128 stands for zero in the data rows.
Some points:
[ 72  94  55 139 190 183 167 122 104  96 188  93 103 216 118 112 142 147
 201 150 172 102 122 116 150  67 139 139  63 124 174 103  79 114 180  44
  77 152 124 184 106  61  86  97 117 117 100 125]
[105 119 204 154 134 195 255 118  91  40 141 178  71  73 134 143 173 184
  54 146 185  89 151 155 175 182 110 151 103 126 144 207 123 131 113 120
 145 141 110  80 162 147 140 151 154 100 176 159]
[104 162  70 105 104 119 103  52  79 111 109 187  95 125  96 157  85 194
 132 105 164 133 116 188  36 112 189 126 155  63 105  73  37 106 107 104
  92 114 179 150 117 126 191 142 118  89  88 137]
[185 160  58 201 150 171 135 138 103 125 142 153 202 186 131 182 134 145
 132  64 136 165 122 137  94  93  93 158 113  81 130 158 228 112 169 134
  35 142  87 117 111 175 174  93 135 133 101 210]
[ 93 153 184 158  96 179  96 123 183  65 146 124 116  57  91 167 139 127
 170 119  53 174 103 130 137  73  80 108  91 149  82 100 114 165 131 158
 206 133 102 200 131  82 173  94 157  97 122 185]
[157 145 207  80 110  81 119 128 116 148 126 202  83 230 114 121 202 106
  56 155 108 158 143 123 172  58 147 165 157 115 172 103 121 220 198 162
 153 105 128 194  70 174  62 145  54  94 122 172]
[142 141 134 148 145 132  70 111 175 132 148 103 134 163 119  81  97 148
  85 162 202 223 164 137 145 154 130  43 140 185  71 134 138  62 162 143
 167 144 121 144  90 175 154 103 152 124 168 117]
[ 85 147 138 167 103 115 137 172 128 168 175  66 129  89 115  92  54 115
  89   0 107 158 142 126 115 106 147 111 101 130 173 158 115 142 177 173
 146 173 145 131 153 169  87 141  82  45 107  60]
[172  81 115 118  73  82 121 152 154  81  45 104 107 123 175 178  72 145
  64 173 110 121 100 136  54 130 140  43  58  56 143 119 174 103 137 136
  97 168  42 174 105 106  32 176 147 126 146 104]
[126 131 137 127 200  63 124 202  91 157  97 179 143 162  59 149 164 130
 131 157 109 126 109 155  67  78 203  91  63 196  92 181 124 122 156 139
 170  79 126  84 234 139 118 168 119 125  74 119]
[115 127 106 117 116  99 130  53  78 186  82 110 107 144 157  95  85 182
 163 128 155  55 127  84 208 167 107 123  70 144 117  92 148 113 101 211
 147 142 112 137 184 156 140  69  72  89  65 215]
[ 72 123 120 127 182  54 171 105 139 143  75  87 162  50  83 106 163 154
 118 162 139  98 161 140 143  59 149 144 218 155  64 100 185 130 106 124
  73 126  81 134  66 121  87  81 159  85 112 104]
[255 164  96 137 167 157 147 100 109  95 105  88  29 122 149  98 143  88
 168 131 113 111 116 151  63  55 150 136 158 180 154 107 162 144 101 124
 205 143 124 120 120 179 144 102  84 120 184  92]
[103 112 172 125 124 122 148 192 100 177 104 169  46 184 157  51 152  70
 153  81  90 107 153 161 109 172 106  74 170  56  87  87 179  96 127 102
 178 183 152  86 122 104 159  87 184 118  89 154]
[203 109 173 134 141 163  65 133 154 189 144 179 173 100 111 131 105  96
 133 145 108  69 160 140 111 113  57  96 143 151 124 217  77  72  64  84
  99 162 108 156 109 140  67  96 112  91  83 111]
[116  90 127 156 148 103 108 157 151 136 140 174 109  38  92 101 101 134
 135 135 109  54 231  88 117 182 162 115 116 106 175  86 147 172 177  49
 114 135 128 187 136 200 184  69 140 202 151 119]
[127 163 206 192  91 157  60 116  72 113 148  90 146 137 229  57 178 126
  66 113 103  87 139  90  92  81 181 137 105 137  87  76  74  84 152 145
  85  55 159 106 163 133  52  96 192 206 155 152]
[113  76 124 125 156 199 109 175 102  92  64 146 183 137 163 203  62 133
  99  97 186  98 144 161 155  82  92 110 139 141  99  42 148 155 148  94
 168 152 178  96 144  84 112 112  57 143 112  99]
[130 114 153 119 149 102 137  91 199 180 168 170 153 161 106 172 153 106
 121  55 148 117 108 124  75 154 108 207 110 120  56  99  59 118 115 146
 156 161  64  91 164 129  80  78 131 140 215 110]
[189 124 172 104 150 126 164 163  52 135 168  74 159 122 111 116 142 173
 156 146 137 132 113  49  75 166 104 163 114 140  44 104 134 180  99 113
 183 167 161 160  65 156 123 182 162 123  74 101]
[101 144  61 111  23 119 113 177 167 155 114  95  64 115 169 192 168  71
 142 143 182 126 162 123 169 107 122 196 140 139  58 208 123 112 109 101
 167 137 144 122 123 187 114 112 114 139  81 119]
[105 141 166  71 132 202 151 121  70 173  77 110  94 133  47 182 131  86
 170 121  37 172 199  78 166 140 148  98 163 161 104 116 132 126 110 185
  30 143 158 127 127 135  94 148 103 161 181 107]
[ 69  83 142 178 139 167 139  49 146 168 161 132  92 114  97 143  73 121
  96 137 118 123  59 139 128 149 144 157 219 152 144 164 182  49 143  96
 184 104 154 205 113 131  97 225 129 189 117 170]
[179 163  98 142 158 144  82 125 145 142  84 127 141 169 120 151  66 171
 186 110 129  82 114 100 192 134 246 147 133  61 105 213 131 175 147 114
 162 131 150 102  93  58 106 114 185  99 176 195]
[102 102 117  69 136 191  89 152 159  60 128  92 138  95 119 114 217  94
  91 166 122 102  55 198 124 236 172 167 111 138 142 109 175 100 112 139
  91 157 181 108 145 159 103 102  92  66 133 137]
[130 207 255 130  98  70 120  76  85 139 174 109 137 118 113 179 123  68
 148 157 167 182  97 157 167 130 204 127  68 131 128  98 187 193  93  83
  78 133 125 126 105 107 136 124  86 165 121 110]
[131 154 165  44 186 123 104 132 215 131 162  92  74 114 233 206 126 158
 176  83 168 134 171 104  85 170 122  92 172 157 145 140 142 134 131 133
 111  51 130 173 168 100 117 145 150 134  91 150]
[130 118  93 123 169 177 161 135 162 138  89  86 152 136 147  79 138  83
  84  99 103 142 103 150 156 178 167 116 145  82  99 152  54 187  96 136
 168  70  39 141 102 136 157  90 107 185  27  82]
[144 149 107  64 160  70 188 129 183 104 141 167 187 112 160 101 112 101
  95 101 122 165  89  81 169  88 108 133 102  82 138 157 143  70  99 138
 142 133 233 205 189 136 131  83 105 210 164 117]
[ 93 124 122 107  88 141 187 111  98 178 112 138 145 111 141 120  89 120
 178 209 101 128  50 189  94 169  44  79 129 128 118 166  97 182 226  98
 114  45 164 112 112 176 107  45 152 103 191  98]
[ 55 164  41 179 117 166 108 118  91 178  85 180 121 112 159 123 148 132
  86 144 169 182 131  91  57 140  93 131 100 170 182 146 134 210  61 155
 117 169 170 146 108  44 108 119 125 156 135 165]
[120  66 130  87  35 197 115 102 137  70 130 172 193 174 120  46  96  82
 163 123 216 114 144  84  82  80 139 117 162  95 114 150 181 192  90 146
 101 112  98 149 183 151 123 194 168 108 138  89]
[ 63 161 104  51 138 129 133 107 139  71 167 203 140 120 234  77  83 146
 168 172  92 159 121 138 133  90 147 123 113 144 115 115 105 109 154 138
 116 225  48  45 111 144 113 204 118 185 117 134]
[121 175 102 143 156 104  84  91 144 121 202 114  99 149 109 118 109 152
  74 161  44  75 171 145 143 122  63 124  98  90  74 162 184 160 104 127
 130  95 141  98 137  77 163 164  94 115 143  58]
[174 140 145  65  62  94 151 140  52 134 164 118 141 136  79 158 136 104
  99 135 118  84  98  95 125 122 140 130 177 186 143 149 125 107 202 176
 112 137  77 142 106   9 229  96 108 180 120  99]
[183 155  91 165 116  78 139  57 132 119  85  73 177 122 127 103 179  84
 128 117 111 132 172 149 132 178  88 119 182 148 112 129  85 139 171  50
 143 195 140 133 232 104 120 188 118 126 122 179]
[119  74 147  97 162 115  72  97  90 182  85  88 122 148 166 146 131 165
  66 100  95 191  77 131 153  94 118 163 142 130 181 156 113 128  87  47
 128 159 105 129 175 155 202 108 212 101 133  72]
[ 98 174 165  71 137 147  93 141 126  84  82  69 140 102  15 105 143 169
 128 154 183 131 157 134 103 148  64 171 120  45 236 141 111  77 138 126
 191 110 101  52 127 128 106 130 136 203 116 144]
[ 80  93 103  83 133  96 127 148 100 144 122  87 202 118 194 144 146  65
 138 110 130  54 156 193 125  86 108 119  81 123 150 134  86 112 119 169
 138 112 117 164  72 142 205 223 149 119 210 177]
[147 172 119 146  66 120 146 226 204 160  94 133 131 161  97  53 101 239
 145  95 109 133  85 178 154 134 106 191 123 204 127  98 129 126  76  75
  67  66 107 148 129 127 161 162 108 149 169 175]
[151 121 164 180 132 118 126 103 177  67  62 176 116 111 149 128 147 153
 148 129 157  98 126 159 171 180  98 202 118 160 177 155 116 109 197 227
  87 146 198 113  92 132 150 168 202 125  77  28]
[131 183  81 147  90 154 145 101 154 126 127 178 168 120 106 166 202 168
 139  75 117 105  84  12 191 150 144  37 109 129 170  95 139  64 113  70
 151  79 112  69  58 156 131 157 105  75 143 103]
[110 101  96 130 115  98 155 108 167  93 141  98 149 181 121 148  41  72
  92 164  65 146 200  95  98 177 146 207 100 200 142  92 141 111 120 113
 166  93 140  98 120 128 140  89 174  97 101 164]
[172  90  92 109 172 106 104 125 131 131 163 142  53  44  82  97 108  35
  97  91 169 147  94 138 188 120  70 101  85 138 119 104 102 131 110 124
 103  70 139  70 118  96 111 157 185 119 125 153]
[100  10 152 187 150  51  73 133 128  63 112  95 102 140 153  93 145 150
 171  96 112 182 110  73  94 151  98 120 131 129  97 195 115 121 118 112
 119  97 147 101  95 127 174 128  22 148 158 126]
[176 107 101 179 126 194 155 163 177 219 141 153 115  86 154 102 133 119
 145 223 174 194 145  78 120 117 166 163  99  51 115  66  99 101 153 147
  83 137 118 118 150  69 184 172  89  63 141 119]
[175  67 105 118  76 105 153 113  76 163 208 138 159  94 112 143 198 202
 170 106  83 179 208 215 159 110 165 113 137 144 161 106 165 146 130 173
 160 104 126 127 132  93  85 118 119 166 120  97]
[147 118 138 191 101 119 169 177 209 123 189  69 137 184  93 188 142 159
 122 165 140  71  59 110 135 100 137  42 190 104 216 110  83 156  59 203
  80 171 197  34 136 177 147 120 148 129 102 176]
[104 182 102 172 168  74 104 213  24  69 155 164 133 133 146 155  99  96
 200 167 106 162 112 142 165 192 109 147 238  99 169 103 124 108  84 166
 136 112  81 183 164 134  94 106 142  91 175  80]
There is one direction along which these points spread out most. Take the direction at right angles to it along which they spread out most. Go by this last direction. How many in every 100 of the points above lie lower along it than each point below? Answers are rounded to whole numbers. More than half of the points above lie lower than the first one.
[142 141 134 148 145 132  70 111 175 132 148 103 134 163 119  81  97 148
  85 162 202 223 164 137 145 154 130  43 140 185  71 134 138  62 162 143
 167 144 121 144  90 175 154 103 152 124 168 117] 29
[130 207 255 130  98  70 120  76  85 139 174 109 137 118 113 179 123  68
 148 157 167 182  97 157 167 130 204 127  68 131 128  98 187 193  93  83
  78 133 125 126 105 107 136 124  86 165 121 110] 82
[174 140 145  65  62  94 151 140  52 134 164 118 141 136  79 158 136 104
  99 135 118  84  98  95 125 122 140 130 177 186 143 149 125 107 202 176
 112 137  77 142 106   9 229  96 108 180 120  99] 71
[255 164  96 137 167 157 147 100 109  95 105  88  29 122 149  98 143  88
 168 131 113 111 116 151  63  55 150 136 158 180 154 107 162 144 101 124
 205 143 124 120 120 179 144 102  84 120 184  92] 51
[185 160  58 201 150 171 135 138 103 125 142 153 202 186 131 182 134 145
 132  64 136 165 122 137  94  93  93 158 113  81 130 158 228 112 169 134
  35 142  87 117 111 175 174  93 135 133 101 210] 98
[144 149 107  64 160  70 188 129 183 104 141 167 187 112 160 101 112 101
  95 101 122 165  89  81 169  88 108 133 102  82 138 157 143  70  99 138
 142 133 233 205 189 136 131  83 105 210 164 117] 37
[110 101  96 130 115  98 155 108 167  93 141  98 149 181 121 148  41  72
  92 164  65 146 200  95  98 177 146 207 100 200 142  92 141 111 120 113
 166  93 140  98 120 128 140  89 174  97 101 164] 33
[113  76 124 125 156 199 109 175 102  92  64 146 183 137 163 203  62 133
  99  97 186  98 144 161 155  82  92 110 139 141  99  42 148 155 148  94
 168 152 178  96 144  84 112 112  57 143 112  99] 73
[126 131 137 127 200  63 124 202  91 157  97 179 143 162  59 149 164 130
 131 157 109 126 109 155  67  78 203  91  63 196  92 181 124 122 156 139
 170  79 126  84 234 139 118 168 119 125  74 119] 59
[104 162  70 105 104 119 103  52  79 111 109 187  95 125  96 157  85 194
 132 105 164 133 116 188  36 112 189 126 155  63 105  73  37 106 107 104
  92 114 179 150 117 126 191 142 118  89  88 137] 92
[ 72 123 120 127 182  54 171 105 139 143  75  87 162  50  83 106 163 154
 118 162 139  98 161 140 143  59 149 144 218 155  64 100 185 130 106 124
  73 126  81 134  66 121  87  81 159  85 112 104] 49
[100  10 152 187 150  51  73 133 128  63 112  95 102 140 153  93 145 150
 171  96 112 182 110  73  94 151  98 120 131 129  97 195 115 121 118 112
 119  97 147 101  95 127 174 128  22 148 158 126] 14
[130 114 153 119 149 102 137  91 199 180 168 170 153 161 106 172 153 106
 121  55 148 117 108 124  75 154 108 207 110 120  56  99  59 118 115 146
 156 161  64  91 164 129  80  78 131 140 215 110] 39
